In the rows, zero is written as 128.
Each path is a new rotation, seen through one point. The rows after it are directions, each followed by how far the rotation turns it, in deg/step (0 if it stays put).
Each turn is a multiple of 5 degrees from 10 to 175, or 0.
Each row of a path follows its step; steps can be skipped.

step 0: [119 131 123 120 135 127 130 135 134 124 120 122 133 128 134 134 123 120
 129 127 133 131 128 131 124 131 124 129 142 122 113 121 125 126 130 137
 125 123]
step 1: [132 138 127 126 134 128 134 118 121 138 133 126 129 113 132 135 129 122
 130 133 132 132 120 125 134 125 132 119 123 132 126 126 126 130 122 126
 121 120]
step 2: [126 130 129 125 126 132 125 136 126 136 125 139 139 127 138 124 133 136
 122 116 134 131 126 120 133 127 131 125 131 129 132 120 121 131 137 125
 123 137]
step 3: [128 128 126 140 122 123 129 129 133 121 121 120 122 135 137 126 126 125
 126 126 138 136 121 135 130 135 128 122 113 122 129 125 123 124 127 127
 123 131]
step 4: [121 127 135 140 128 129 123 131 127 134 119 119 123 120 123 129 123 128
 121 122 132 127 133 123 136 122 120 130 139 126 121 133 132 126 124 131
 118 125]
step 5: [125 123 130 117 132 136 128 130 138 135 130 122 133 129 133 137 132 126
 133 130 140 133 124 138 128 131 128 120 135 131 117 123 130 127 131 122
 132 119]
step 6: [124 141 124 128 128 123 124 134 122 131 129 128 136 114 133 126 129 118
 129 129 123 136 122 126 127 130 136 126 127 136 122 128 115 129 128 135
 120 125]
step 7: [130 133 120 124 131 131 131 123 121 134 122 132 120 133 137 126 131 138
 127 125 139 130 123 115 132 127 122 118 127 119 132 124 121 128 136 127
 119 128]
step 8: [132 128 135 135 118 123 125 131 137 130 121 121 135 125 132 125 123 129
 123 125 140 136 126 129 130 127 135 127 126 124 136 121 133 127 117 121
 121 137]
step 9: [121 116 131 137 125 134 123 133 132 123 123 128 129 126 131 132 132 116
 119 122 131 128 130 126 136 133 115 127 127 125 118 132 126 128 133 130
 121 119]
step 10: [121 133 133 130 133 130 139 127 128 138 127 118 127 120 135 134 122 131
 135 129 133 140 128 133 125 125 125 125 135 132 116 124 126 118 129 131
 134 126]
step 11: [129 140 120 125 134 124 123 132 128 135 132 125 139 127 131 132 141 131
 121 127 133 128 121 125 134 131 136 121 132 131 122 131 124 138 123 132
 121 123]
Speeds:
[127 129 127 128 128 127 129 128 127 127 128 127 125 129 131 130 127 128
 128 127 128 129 134 129 125 127 128 128 126 127 127 129 123 128 128 131
 127 128] : 110
[129 127 126 123 128 129 129 129 129 131 125 128 128 129 129 127 126 129
 130 126 129 129 128 129 127 127 125 129 128 125 127 127 129 126 131 129
 131 131] : 145
[128 129 128 128 130 131 127 128 127 127 128 131 130 132 129 126 130 128
 126 129 129 127 129 130 128 127 124 128 129 125 128 125 126 128 127 128
 128 124] : 160

step 0: [130 129 127 124 128 132 140 131 139 132 128 130 123 127 121 135 122 137
 128 137 129 130 123 131 129 130 127 137 127 124 132 141 130 137 129 125
 121 129]
step 1: [123 129 125 138 130 126 134 128 133 127 136 132 129 129 126 127 122 125
 120 125 133 138 129 142 124 132 123 134 125 130 124 128 133 121 135 120
 126 126]
step 2: [116 126 128 121 124 125 128 130 139 123 137 130 132 129 117 136 128 128
 129 127 130 133 130 130 124 129 138 125 128 131 133 130 133 122 119 123
 123 126]
step 3: [138 117 124 131 126 123 126 132 137 122 126 122 134 126 122 124 131 139
 123 128 133 130 124 138 121 133 128 124 124 127 124 126 123 127 121 124
 126 128]
step 4: [127 136 128 127 129 134 134 141 135 119 124 125 133 125 127 129 127 134
 131 126 122 132 122 128 127 130 127 134 121 135 129 135 127 129 123 123
 130 116]
step 5: [130 125 127 133 128 135 127 127 133 121 136 117 130 115 126 121 112 125
 132 126 129 137 122 136 132 127 127 126 130 126 134 128 130 128 131 126
 127 126]
step 6: [133 126 131 131 119 121 139 124 137 125 139 130 128 122 127 132 129 124
 128 133 124 128 127 133 128 133 136 135 129 128 135 135 132 132 123 133
 131 119]
step 7: [133 133 127 131 121 125 141 123 137 126 133 130 131 132 122 121 127 138
 123 130 130 132 121 127 129 131 118 126 127 127 136 124 130 118 126 123
 129 133]
step 8: [125 128 138 126 126 133 129 129 130 127 142 125 134 136 124 125 123 141
 128 126 125 130 128 127 126 134 134 138 123 134 127 130 131 130 128 121
 120 124]
step 9: [125 122 123 129 130 122 128 128 135 115 126 124 130 121 127 129 123 136
 123 121 132 137 122 124 121 135 131 136 131 125 131 132 132 130 132 127
 122 136]
step 10: [123 127 120 121 130 135 131 126 136 130 129 131 129 127 129 127 131 130
 122 125 121 134 119 142 124 138 130 128 123 125 128 137 132 134 120 128
 130 123]
step 11: [125 132 126 132 134 123 138 124 131 124 134 126 134 122 118 133 124 131
 131 126 126 135 119 137 126 124 120 124 132 130 124 131 120 125 123 128
 119 124]
Speeds:
[130 131 129 131 128 127 130 128 129 132 131 128 129 126 127 130 126 127
 129 131 129 126 127 127 131 126 126 129 128 126 131 126 130 132 130 129
 130 127] : 55
[127 128 128 129 129 126 125 128 128 127 130 130 126 127 128 128 127 125
 126 126 128 130 130 127 127 132 130 125 131 127 131 128 129 130 127 127
 131 128] : 95
[127 129 128 127 130 129 130 124 127 129 130 129 128 130 129 128 128 130
 126 126 125 127 125 126 127 131 128 129 129 126 128 128 129 130 130 129
 125 131] : 35

step 0: [121 122 123 133 124 136 133 122 132 131 127 124 113 139 131 123 120 128
 130 124 126 130 133 127 128 128 134 113 127 137 139 123 128 129 138 130
 123 119]
step 1: [127 117 125 115 132 124 134 123 129 131 131 140 127 128 130 114 130 129
 128 132 130 127 130 136 135 141 123 119 121 126 132 119 120 132 132 125
 133 131]
step 2: [134 121 135 131 132 116 140 127 130 128 129 125 133 122 126 128 124 115
 125 132 119 120 132 141 122 135 132 128 125 135 130 127 141 134 131 124
 132 125]
step 3: [114 121 132 126 124 120 135 133 127 130 132 129 133 136 142 134 123 130
 127 127 124 130 135 123 117 125 121 134 130 133 139 125 131 128 132 129
 138 119]
step 4: [126 129 129 130 133 120 136 131 128 130 133 137 123 126 125 124 136 123
 122 141 126 130 133 112 124 130 125 132 126 122 122 119 123 127 119 135
 138 121]
step 5: [128 131 137 142 126 119 132 121 138 126 126 120 123 128 120 125 139 127
 131 128 138 128 124 126 129 131 133 132 121 127 133 132 137 127 132 140
 130 114]
step 6: [127 126 125 130 121 136 123 126 128 126 124 126 127 138 143 122 126 139
 128 130 125 127 129 126 134 141 130 129 131 117 133 120 137 127 132 139
 128 117]
step 7: [134 127 118 131 136 137 137 134 133 129 126 134 135 130 122 122 125 124
 135 136 130 112 132 124 142 135 122 124 125 132 129 119 129 128 130 134
 130 128]
step 8: [124 122 136 132 133 121 126 133 128 132 132 121 144 125 135 126 131 116
 131 123 142 122 127 132 132 139 130 129 130 136 140 125 133 129 125 127
 123 130]
step 9: [125 129 135 132 128 134 131 143 122 136 132 126 124 121 147 136 125 126
 128 128 121 129 133 126 128 132 132 121 126 126 133 123 131 122 118 123
 135 120]
step 10: [127 129 132 133 144 127 136 124 128 132 135 133 125 135 130 122 125 126
 131 129 129 133 119 121 134 118 124 120 118 134 132 131 122 122 118 130
 138 122]
step 11: [128 127 139 131 134 121 127 120 123 139 116 134 128 127 132 113 137 128
 126 126 130 136 122 128 125 130 139 122 127 130 131 127 137 133 126 139
 129 129]
Speeds:
[126 128 129 127 126 128 129 128 131 127 129 130 129 128 127 130 128 131
 131 126 132 128 127 129 130 127 125 128 126 130 131 131 127 126 130 128
 131 128] : 155
[127 130 129 130 128 125 125 129 132 130 127 129 128 131 128 128 126 126
 124 126 129 127 128 129 128 127 130 128 131 130 131 130 129 129 129 130
 126 128] : 130

step 0: [142 129 136 123 123 126 131 129 123 129 129 125 127 135 135 128 134 133
 136 131 138 132 120 128 118 128 129 124 124 131 122 122 131 128 129 117
 125 129]
step 1: [127 124 128 131 132 126 121 128 127 130 118 130 138 122 128 127 125 128
 128 133 129 128 118 123 136 132 129 125 137 132 119 120 126 118 128 116
 124 128]
step 2: [129 128 132 124 129 134 130 136 123 131 134 119 133 126 143 128 127 129
 127 134 127 124 121 124 124 130 129 124 135 124 125 134 120 125 119 128
 132 138]
step 3: [133 134 128 134 116 119 127 138 124 131 123 121 136 129 130 128 122 132
 131 123 126 130 126 132 124 131 130 130 126 133 127 135 123 127 120 119
 120 121]
step 4: [124 125 130 131 124 124 121 139 118 125 130 124 131 126 124 123 125 125
 121 133 125 127 125 125 131 138 119 130 124 121 120 117 127 135 127 124
 127 137]
step 5: [125 134 130 130 126 137 128 131 117 135 130 129 128 117 127 129 126 128
 128 133 124 122 130 121 128 122 120 139 130 133 128 131 127 131 114 122
 133 124]
step 6: [133 127 129 124 109 125 128 130 126 131 133 122 127 128 134 126 125 133
 132 133 130 118 129 126 120 127 124 132 123 131 126 125 131 132 139 118
 130 127]
step 7: [124 130 128 138 127 132 122 129 124 120 124 127 125 123 129 129 128 128
 135 135 121 121 131 123 136 130 132 132 125 140 118 116 127 122 132 122
 126 129]
step 8: [124 123 133 127 126 137 119 132 123 139 135 129 118 131 138 129 130 132
 133 129 123 124 122 124 122 127 126 124 126 132 126 127 121 122 125 132
 136 129]
step 9: [126 134 127 136 120 128 122 132 125 129 131 127 127 125 129 127 129 126
 133 119 127 122 116 130 127 123 128 124 127 135 133 137 128 120 138 118
 118 124]
step 10: [122 127 127 129 129 126 120 138 123 115 135 121 123 127 130 125 132 131
 121 135 123 135 125 125 128 132 120 125 124 127 125 127 130 115 132 126
 127 132]
step 11: [126 124 122 131 127 133 125 130 115 131 138 128 129 126 134 136 125 127
 129 129 131 133 123 129 137 121 122 130 122 133 132 130 129 124 115 126
 127 119]
Speeds:
[127 130 127 129 129 126 129 129 124 129 128 126 127 127 132 127 127 128
 128 130 128 128 123 126 128 131 128 130 127 129 130 126 128 127 129 126
 130 127] : 0
[126 128 128 127 127 127 129 128 126 128 130 129 132 127 126 128 127 125
 130 127 130 127 133 128 125 131 127 133 126 128 128 127 130 128 127 130
 129 128] : 45
